rotation steps, each row followed by its count of steps:
The counts run from 0 to 202.
[-19  26  -8  -5  -8 -11   8  22   1  10 -16  30  29  -9   8 -10  -8  -4
  -9  11   6   3  -6 -25  13 -21 -27  15   8  10   1   0 -26  -1   4 -11
  19 -10   3  24   3  12  13  -1]
184
[-15  15  17  -9  -2  13  -5  18   2   3 -16  31  31  -2  20 -17   0   8
  -9  11  16   5   6 -33   9 -22 -31  23  -8   6  -5  11 -12 -11  -4   3
  14   1  -7  16   6   3  -9   4]
202
[-15  22  -3  -1   2   0  17   7  -1  11  -5  20  38   2  21 -12  -2  -2
  -4   5   3   5  16 -27  14 -30 -20  17   4  15 -10  12 -26 -10  25 -16
   9  -1 -14   7   6   5   5   3]
83
[-17  20   9  -9  -9   5  -3  21  -1   0 -23  24  29 -11  14 -22   1   1
 -10   8  17  11  -7 -30   7 -22 -26  16  -3  11 -11   1 -21  -8  11  -6
  11  -5  -4  22   0   1  -6   9]
189
[-25  22   9  -4 -11  -8  18  -2  -7   1  -5  21  31   1  19  -7   3  -3
  -1   9   4   6  15 -30  14 -21 -31   2  -5   2  -3  13 -22 -17  16  -7
  22   0  -8   3   5  19  19  -6]
91
[-13  15  10  -9  -1  14  -4  20   2   1 -14  31  30  -3  18 -17   0  10
 -12   8  16   8   3 -32   6 -27 -33  23  -7   8  -6   8 -11  -9   1   0
  15   2  -8  18   3   3  -8   3]
201
[-13  20   3  -6  -5   1   2  27   2   9 -21  17  30  -6  14 -25  -6   2
  -2   2   9   0 -11 -28  21 -12 -28  19  -4  10  -9   1 -23  -7   6  -7
   8  -9  -8  33   5  -6 -10  13]
177
[-16  17   3  -9  -7   2  15  15   1   8 -25   9  41  -4  20  -5 -11   0
  10   1  10 -11  -5 -27  20 -12 -31   9   8  10  -9   9 -14  17  11 -14
   4   4  -9  23   7  18   2  13]
50
[-17  18  -1  -6  -3   0  11   2   0  12 -10  27  29  14  20 -20  -9  -2
   9 -14   3  -7 -19 -19  20  -4 -35  15 -22  -2   2 -15 -16   3   6  -7
  16  -2 -10  28  -3   5  16   2]
145
[-24  17  10  -4 -15   3  13  10  -8  -7  -3  18  38   8  21  -5  -5  18
   3   5   2   4   6 -34  14 -22 -29   2  -5  12   0  11 -23   7   3  -2
  15   1  -8  19  -2  17  12   7]
66
[-19  19  10 -15  -6  -1   6   6  -1  12 -30  35  28  -5  15  -6  -7 -15
   3   6  19  -7 -12 -22  12   0 -38  18  -5  -4  -8   7 -13   6  -5  -6
  11   0   3  10  11  21   7   6]
23
[-21  20   8  -9 -13   8   9   3  -4  -3 -13  23  42   3  21  -6 -13   6
   8   3   6   1  -4 -29  11 -22 -26   6  -3  13  -1   0 -22  21   6  -9
   9  -1 -10  22  -6  15  12   6]
54
[-22  15  18  -4  -5  -1  17  -2  -6   5  -4  21  27   9  24 -15   5   2
   0   3   6   0  14 -30  20  -9 -36   8 -19  -5  -8  18 -15 -27   9   2
  19   4 -12   3  12  11   8  -1]
101
[-14  13   9   0  -5   5  14  17  -2   3 -10   4  39   2  23 -13  -1  12
   2   3   5  -3  12 -34  23 -19 -27   9   1  12 -11  19 -18  -8  15  -6
   8   3 -16  20  10   5  -7  12]
74
[-14  16   1   0  -1   3  15  18  -5   7  -6  14  39   5  22  -9  -3  11
  -3   3   7   1  12 -31  20 -22 -23  18   3  17 -13  22 -24  -7  13  -9
   5   2 -12  12  12   4  -3  19]
72
[-17  18  13  -6  -6   5  12   3  -2   2 -13  10  34  -2  24 -20   2  -2
   1   5   8   4  13 -31  19 -25 -24   7  -5   9 -16  12 -20 -15  27 -12
   9   1 -19  10   7   3  -2   3]
86
[-19  17  14  -3 -10   0  16   6  -1   1  -7   9  39   1  23 -12  -5  11
   7   9  -3  -1  15 -35  25 -21 -29   0  -4   7   0  13 -20  -5   8  -4
  17  -1 -16  21   4   9   5  -4]
77
[-15  10  -6  -2   2  -5  18  12  -1  19 -14  17  26  11  19 -17  -3  -4
   9 -18  10 -14 -17 -17  26   7 -42  18 -12  -6 -10   1 -10  -6  11  -9
  11   3  -7  19  11  10   7  11]
141
[-17  16   1  -2   0   4  13   6  -6   5  -2  22  31  10  23 -16   9   5
  -9  -4  13  10  12 -25   8 -29 -30  18  -7   8 -14  11 -14 -21  29 -11
  15   8 -13   0   4   8   6   5]
96
[-21  13  10  -4 -15   3  13  16  -7  -7 -15   5  38   2  22  -7  -1  13
   6   1  11   0   0 -34  18 -17 -32   1   3  11 -11  14 -16   6  16  -7
   8   6  -9  20   3  18   3  17]
63
[-18  14  -3 -10  -5  -2   7  16  -1  11 -25  30  29  -2  13  -2  -3  -6
  -3  -3  22  -6 -16 -20   8  -9 -41  18   3   0  -6   2  -5  12   6 -11
  14   7   2  12   5  28  11   7]
26
[-18  18  18  -7  -8   3  13   0  -2   0 -15   9  33  -3  24 -20   4  -1
   3   7   7   3  14 -33  18 -22 -27   3  -7   5 -14  11 -19 -17  26 -10
  12  -1 -17  11   6   6   1   0]
87
[-20  14   0   0   0 -10  22   3  -2  13   1  24  28  11  20  -7   5   1
  -3  -2   3  -4  14 -24  20 -13 -40  15  -8  -4  -2  16 -13 -23  11  -5
  24   5  -9   2  12  18  17  -7]
104
[-19  15   0  -4 -10  -2   8  27  -5   5 -18  16  26   2  14 -22  -1   7
   1  -9  15   0 -21 -27  19  -1 -34  17  -9   6 -13   3 -20  -7   8  -4
   6  -2   0  27   6   2  -2  24]
165
[-16  22  -9  -5  -5  -4   3  25   0   8 -16  28  30  -9  10 -14  -4  -2
 -13   8  12   9  -8 -24   8 -27 -26  20   7  13  -5  -2 -23  -3  14 -13
  15  -5  -2  22  -1   8   5   5]
186
[-20  11  -4  -4  -3  -9  20   5  -5  14 -11  22  24  13  19 -13   6  -7
   2 -18  16  -7 -13 -17  16   0 -45  15 -14  -9 -11   3  -7 -13  18 -10
  17   9  -4   5   9  21  16   9]
129
[-23  14  12  -4 -17   3  13  15  -7  -8 -12   9  38   2  21  -7  -3  15
   5   1   7   2   0 -36  17 -18 -32  -1  -2  12  -7  12 -17   6   9  -4
  11   4 -10  20   0  18   7  13]
64
[-16  10  -5  -3   0  -4  18  11   2  17 -14  16  26  12  19 -19  -3  -3
   9 -19   9 -14 -19 -18  26   4 -43  15 -15  -6  -6  -5  -9  -3  11  -9
  14   4 -10  24   6   9   9   8]
142
[-18  13   4  -8  -4   0  11  18  -4  10 -21  26  33   4  17   1  -8   2
   4   0  17 -11  -8 -25  16   1 -38  20   0   3  -9  16 -13  11  -9  -3
   6   6   1  13  15  22   3  18]
36
[-18  17   7 -10   1   8   9 -12  -4   8  -9  32  26  14  24 -22   3 -11
   3 -11  14   4  -6 -18   8 -13 -33  19 -26  -4 -10  -6 -13 -12  21 -10
  15   4 -14   5  -1   6  12   0]
122
[-18  17   0  -6   3   1  15   0  -6  18  -6  35  24  19  20 -17  -5  -6
   4 -13  12  -8 -10 -17  18   6 -31  26 -26  -1  -9   6 -21 -10   0  -2
   7   0  -3   9  13   4  10  15]
137
